[[ 2.46  0.16  0.81 -0.19 -1.86  0.86 -4.65  2.29 -0.95 -0.70 -0.27  2.20]
 [-3.26 -0.04 -0.18  0.36 -2.51 -2.22  3.16  0.00  0.79 -1.38 -0.13  3.03]
 [-3.01 -0.22 -1.25  0.00  2.26 -2.11  2.83  0.59 -0.76  1.17 -0.21 -5.85]
 [-1.65 -0.40  0.17  0.16 -2.22  0.64  1.07 -1.64  0.62 -0.95  0.25  3.94]
 [-1.02 -0.26 -0.24 -0.24  1.90  1.32  0.24  0.37 -1.25  1.27 -0.28 -3.35]
 [-5.18 -0.30  0.75  0.53 -2.38 -1.65  6.24 -1.12  0.96 -1.03 -0.28  2.99]
 [-2.33 -0.72 -0.94  0.29 -1.72 -0.73  2.06 -2.50  0.99 -0.80  0.84  2.28]]
=>
[[-0.27  2.20  2.46  0.16  0.81 -0.19 -1.86  0.86 -4.65  2.29 -0.95 -0.70]
 [-0.13  3.03 -3.26 -0.04 -0.18  0.36 -2.51 -2.22  3.16  0.00  0.79 -1.38]
 [-0.21 -5.85 -3.01 -0.22 -1.25  0.00  2.26 -2.11  2.83  0.59 -0.76  1.17]
 [ 0.25  3.94 -1.65 -0.40  0.17  0.16 -2.22  0.64  1.07 -1.64  0.62 -0.95]
 [-0.28 -3.35 -1.02 -0.26 -0.24 -0.24  1.90  1.32  0.24  0.37 -1.25  1.27]
 [-0.28  2.99 -5.18 -0.30  0.75  0.53 -2.38 -1.65  6.24 -1.12  0.96 -1.03]
 [ 0.84  2.28 -2.33 -0.72 -0.94  0.29 -1.72 -0.73  2.06 -2.50  0.99 -0.80]]

[[ 0.31 -0.04 -0.05 -3.88  6.99]
 [ 5.44  0.29 -0.05 -0.24 -0.26]
 [ 0.31  1.93  7.34 -2.06 -0.26]]
=>
[[-3.88  6.99  0.31 -0.04 -0.05]
 [-0.24 -0.26  5.44  0.29 -0.05]
 [-2.06 -0.26  0.31  1.93  7.34]]

[[-1.71  0.99 -1.65 -1.82 -4.50 -2.86 -0.29  4.48]
 [-2.70  5.01  4.56  0.27 -2.00 -1.77 -3.06  7.82]
 [ 2.59 -0.06 -1.03  0.96  2.75  2.23  2.07 -3.54]
 [ 1.47  4.61 -1.03  0.63  3.53  2.08  2.53 -0.05]
 [ 1.59 -3.45 -0.62  3.97  3.02  1.51  5.34 -0.80]
 [ 0.92  0.72  0.14 -2.02 -0.97 -0.13 -3.03 -0.86]]
=>
[[-0.29  4.48 -1.71  0.99 -1.65 -1.82 -4.50 -2.86]
 [-3.06  7.82 -2.70  5.01  4.56  0.27 -2.00 -1.77]
 [ 2.07 -3.54  2.59 -0.06 -1.03  0.96  2.75  2.23]
 [ 2.53 -0.05  1.47  4.61 -1.03  0.63  3.53  2.08]
 [ 5.34 -0.80  1.59 -3.45 -0.62  3.97  3.02  1.51]
 [-3.03 -0.86  0.92  0.72  0.14 -2.02 -0.97 -0.13]]

[[-1.92 -0.24  0.88  0.01 -1.59 -1.48  0.43  0.03  0.46]
 [-0.61 -0.58  0.43  1.71 -7.57  1.92 -1.03  0.02 -0.04]
 [-1.92  0.11  1.29 -2.03 -1.08 -0.14 -0.13  0.63  1.29]]
=>
[[ 0.03  0.46 -1.92 -0.24  0.88  0.01 -1.59 -1.48  0.43]
 [ 0.02 -0.04 -0.61 -0.58  0.43  1.71 -7.57  1.92 -1.03]
 [ 0.63  1.29 -1.92  0.11  1.29 -2.03 -1.08 -0.14 -0.13]]

[[ 5.24 -3.42  1.46  1.07 -4.06 -0.61 -3.85 -6.57  1.57]
 [-0.17 -1.61 -5.33  1.38 -5.29 -0.08  3.28  5.19  0.46]]
=>
[[-6.57  1.57  5.24 -3.42  1.46  1.07 -4.06 -0.61 -3.85]
 [ 5.19  0.46 -0.17 -1.61 -5.33  1.38 -5.29 -0.08  3.28]]

[[-2.16 -4.11 -0.67]
 [ 7.57  0.38  0.41]
 [-7.99  1.87  0.41]]
=>
[[-4.11 -0.67 -2.16]
 [ 0.38  0.41  7.57]
 [ 1.87  0.41 -7.99]]

[[ 0.51 -6.58 -3.28 -2.90 -3.67 -1.88 -0.30  0.52 -7.90 -2.35]
 [-1.81 -3.53 -3.97 -6.14 -2.74 -6.17 -0.98 -4.14 -4.29 -6.05]
 [-1.55 -5.28 -5.70 -4.15 -4.78 -5.12 -1.62  2.03 -1.10 -6.90]
 [-1.79 -4.12  1.11 -5.03 -1.35 -1.91 -1.69 -1.06 -3.77 -2.19]
 [-6.68  1.03  3.49 -1.67 -5.39 -3.28 -4.01  2.70  6.61  3.12]
 [-5.83  0.61  6.61 -1.98 -0.63 -5.31 -4.60  0.27 -0.51  4.47]]
=>
[[-7.90 -2.35  0.51 -6.58 -3.28 -2.90 -3.67 -1.88 -0.30  0.52]
 [-4.29 -6.05 -1.81 -3.53 -3.97 -6.14 -2.74 -6.17 -0.98 -4.14]
 [-1.10 -6.90 -1.55 -5.28 -5.70 -4.15 -4.78 -5.12 -1.62  2.03]
 [-3.77 -2.19 -1.79 -4.12  1.11 -5.03 -1.35 -1.91 -1.69 -1.06]
 [ 6.61  3.12 -6.68  1.03  3.49 -1.67 -5.39 -3.28 -4.01  2.70]
 [-0.51  4.47 -5.83  0.61  6.61 -1.98 -0.63 -5.31 -4.60  0.27]]

[[ 5.61  1.55 -2.73 -4.71 -1.57]
 [ 1.85 -6.42 -4.32 -4.55 -4.45]
 [-3.74  4.60 -6.24 -1.33 -0.76]
 [ 5.52 -4.15  1.24 -1.18 -3.36]
 [-3.40  2.98  4.67 -3.12 -5.25]
 [ 6.86 -3.72  0.89 -2.48 -1.44]
 [-3.96  0.88 -0.89 -5.03 -5.38]
 [ 1.17  2.55 -2.29 -1.44 -3.25]
 [ 0.92  1.39  4.78 -5.05 -4.56]
 [ 3.93  1.56  2.12  2.47 -2.63]
 [-2.66  2.47  3.93  1.05 -0.73]
 [-4.15 -3.65 -6.24 -2.99 -1.49]]
=>
[[-4.71 -1.57  5.61  1.55 -2.73]
 [-4.55 -4.45  1.85 -6.42 -4.32]
 [-1.33 -0.76 -3.74  4.60 -6.24]
 [-1.18 -3.36  5.52 -4.15  1.24]
 [-3.12 -5.25 -3.40  2.98  4.67]
 [-2.48 -1.44  6.86 -3.72  0.89]
 [-5.03 -5.38 -3.96  0.88 -0.89]
 [-1.44 -3.25  1.17  2.55 -2.29]
 [-5.05 -4.56  0.92  1.39  4.78]
 [ 2.47 -2.63  3.93  1.56  2.12]
 [ 1.05 -0.73 -2.66  2.47  3.93]
 [-2.99 -1.49 -4.15 -3.65 -6.24]]
